X =
[[-22.1 -11.1  73.6 -18.0 -48.3 -58.3  33.0  15.0 -35.6]
 [ -8.4  22.1 -25.3 -46.1   2.3  -2.0  56.5  -6.5  -0.8]
 [-14.8 -11.8   3.0  15.9 -57.2 -35.8  26.2 -17.7  17.4]
 [-41.9  -4.2  75.5   2.8 -26.8 -44.2  35.4  26.1 -59.3]
 [-29.8  -6.0  77.6  -8.5 -39.2 -57.7  34.7  17.8 -45.0]]
X[0, 0] -> -22.1
X[4, 2] -> 77.6
X[:, 5] -> [-58.3, -2.0, -35.8, -44.2, -57.7]
X[3] -> [-41.9, -4.2, 75.5, 2.8, -26.8, -44.2, 35.4, 26.1, -59.3]
X[0, 7] -> 15.0
X[2, 7] -> -17.7
X[2, 5] -> -35.8
X[1, 7] -> -6.5
X[0] -> [-22.1, -11.1, 73.6, -18.0, -48.3, -58.3, 33.0, 15.0, -35.6]
X[0, 3] -> -18.0
X[3, 6] -> 35.4
X[:, 0] -> [-22.1, -8.4, -14.8, -41.9, -29.8]
X[:, 3] -> [-18.0, -46.1, 15.9, 2.8, -8.5]
X[3, 2] -> 75.5
X[0, 4] -> -48.3
X[1, 2] -> -25.3
X[3, 0] -> -41.9
X[0, 1] -> -11.1
X[2, 2] -> 3.0
X[2, 4] -> -57.2
X[3, 3] -> 2.8
X[1] -> [-8.4, 22.1, -25.3, -46.1, 2.3, -2.0, 56.5, -6.5, -0.8]
X[0, 5] -> -58.3
X[0, 6] -> 33.0
X[2, 1] -> -11.8
X[4] -> [-29.8, -6.0, 77.6, -8.5, -39.2, -57.7, 34.7, 17.8, -45.0]
X[:, 4] -> [-48.3, 2.3, -57.2, -26.8, -39.2]
X[3, 1] -> -4.2
X[4, 0] -> -29.8
X[3, 5] -> -44.2

A =   5.5   70.9   -2.9   55.3    9.8  -42.1   -5.5
A[0] => 5.5
A[4] => 9.8
A[2] => -2.9
A[1] => 70.9

x =
[[ 18.6 -16.4  27.0  35.8  16.0 -60.9  -5.1 -48.1 -40.8 -46.7 -55.0]
 [ 10.2 -32.8   5.4  -9.8  -5.0  -1.1  29.8  -7.4   3.1 -17.1  21.7]
 [-15.5  11.8  14.7  19.5  33.2  18.5  36.2  22.1   3.0  14.0   6.6]
 [ 41.5  11.8 -34.4  63.3 -85.3 -34.4   4.4  15.2 -51.8  -3.9 -71.8]]
x[0, 0] -> 18.6
x[3, 6] -> 4.4
x[3] -> [41.5, 11.8, -34.4, 63.3, -85.3, -34.4, 4.4, 15.2, -51.8, -3.9, -71.8]
x[0, 6] -> -5.1
x[1, 7] -> -7.4
x[:, 1] -> [-16.4, -32.8, 11.8, 11.8]
x[:, 2] -> [27.0, 5.4, 14.7, -34.4]
x[1] -> [10.2, -32.8, 5.4, -9.8, -5.0, -1.1, 29.8, -7.4, 3.1, -17.1, 21.7]
x[1, 6] -> 29.8
x[2] -> [-15.5, 11.8, 14.7, 19.5, 33.2, 18.5, 36.2, 22.1, 3.0, 14.0, 6.6]
x[2, 4] -> 33.2
x[:, 5] -> [-60.9, -1.1, 18.5, -34.4]
x[3, 10] -> -71.8
x[1, 8] -> 3.1
x[3, 2] -> -34.4
x[1, 9] -> -17.1
x[3, 8] -> -51.8
x[1, 3] -> -9.8
x[3, 1] -> 11.8
x[1, 5] -> -1.1
x[2, 2] -> 14.7
x[0] -> [18.6, -16.4, 27.0, 35.8, 16.0, -60.9, -5.1, -48.1, -40.8, -46.7, -55.0]
x[3, 4] -> -85.3
x[0, 7] -> -48.1
x[2, 3] -> 19.5
x[2, 9] -> 14.0
x[:, 0] -> [18.6, 10.2, -15.5, 41.5]

a =
array([586, 424, 291, 359, 469, 698, 809, 524, 469, 543, 814,  56, 826,
       647, 554, 710])
a[0]	586
a[4]	469
a[5]	698
a[11]	56
a[9]	543
a[15]	710

M =
[  2.8 -27.8 -31.2 -15.0 -43.2  31.8  15.9 -27.6  50.4  71.7 -10.5 -18.6
  65.9  48.4  50.0]
M[0] => 2.8
M[7] => -27.6
M[12] => 65.9
M[9] => 71.7
M[8] => 50.4
M[5] => 31.8
M[6] => 15.9
M[4] => -43.2

B = [  6.2  41.7  39.6 -15.1 -17.0 -45.0  68.8  44.9 -61.6   2.9]
B[-10] -> 6.2
B[6] -> 68.8
B[9] -> 2.9
B[-2] -> -61.6
B[2] -> 39.6
B[4] -> -17.0
B[-7] -> -15.1

W =
[[ 10.6  57.8 -10.9  52.7  37.7  25.1  32.2]
 [ 24.9  50.7   7.5  48.1  67.6  18.9  30.6]
 [  2.4  44.0   4.2  44.6  38.4  34.8  19.0]
 [ 54.5  40.8 -15.2  69.6  44.3  28.3  19.3]
 [ 14.9  37.6   5.4  39.6  32.9  17.7  36.0]
 [ 12.1  51.9  20.9  51.0  29.5  31.5  28.1]
 [ 12.1  34.8   4.2  64.0  35.6  11.7  20.6]
 [  4.3  40.9   6.8  56.1  28.2  18.0  31.9]
 [ 10.0  59.2   2.4  64.7  29.2  20.1  40.7]
 [ 28.4  70.1 -15.0  57.5  67.8  37.4  25.5]
 [  4.2  51.6  20.7  73.6  23.3  10.7  33.5]
 [  0.9  76.8 -23.2  62.8  29.0  20.2  29.3]
 [ 12.7  46.2  -8.1  66.2  47.7  41.6  40.9]
 [  3.9  47.2  -1.7  62.7  35.9   6.8  39.2]
 [ 14.7  56.0  18.9  56.2  24.0  14.4  29.0]]
Rows and columns are counted from 0.
(0, 0)	10.6
(12, 1)	46.2
(5, 2)	20.9
(6, 2)	4.2
(9, 2)	-15.0
(12, 3)	66.2
(0, 5)	25.1
(12, 2)	-8.1
(14, 5)	14.4
(10, 4)	23.3
(11, 0)	0.9
(9, 5)	37.4
(6, 3)	64.0
(13, 5)	6.8
(7, 2)	6.8
(4, 5)	17.7
(3, 3)	69.6
(14, 6)	29.0
(11, 3)	62.8
(4, 0)	14.9
(9, 3)	57.5
(1, 2)	7.5
(7, 4)	28.2
(5, 5)	31.5
(12, 5)	41.6
(8, 5)	20.1
(9, 4)	67.8
(10, 1)	51.6
(9, 0)	28.4
(8, 4)	29.2
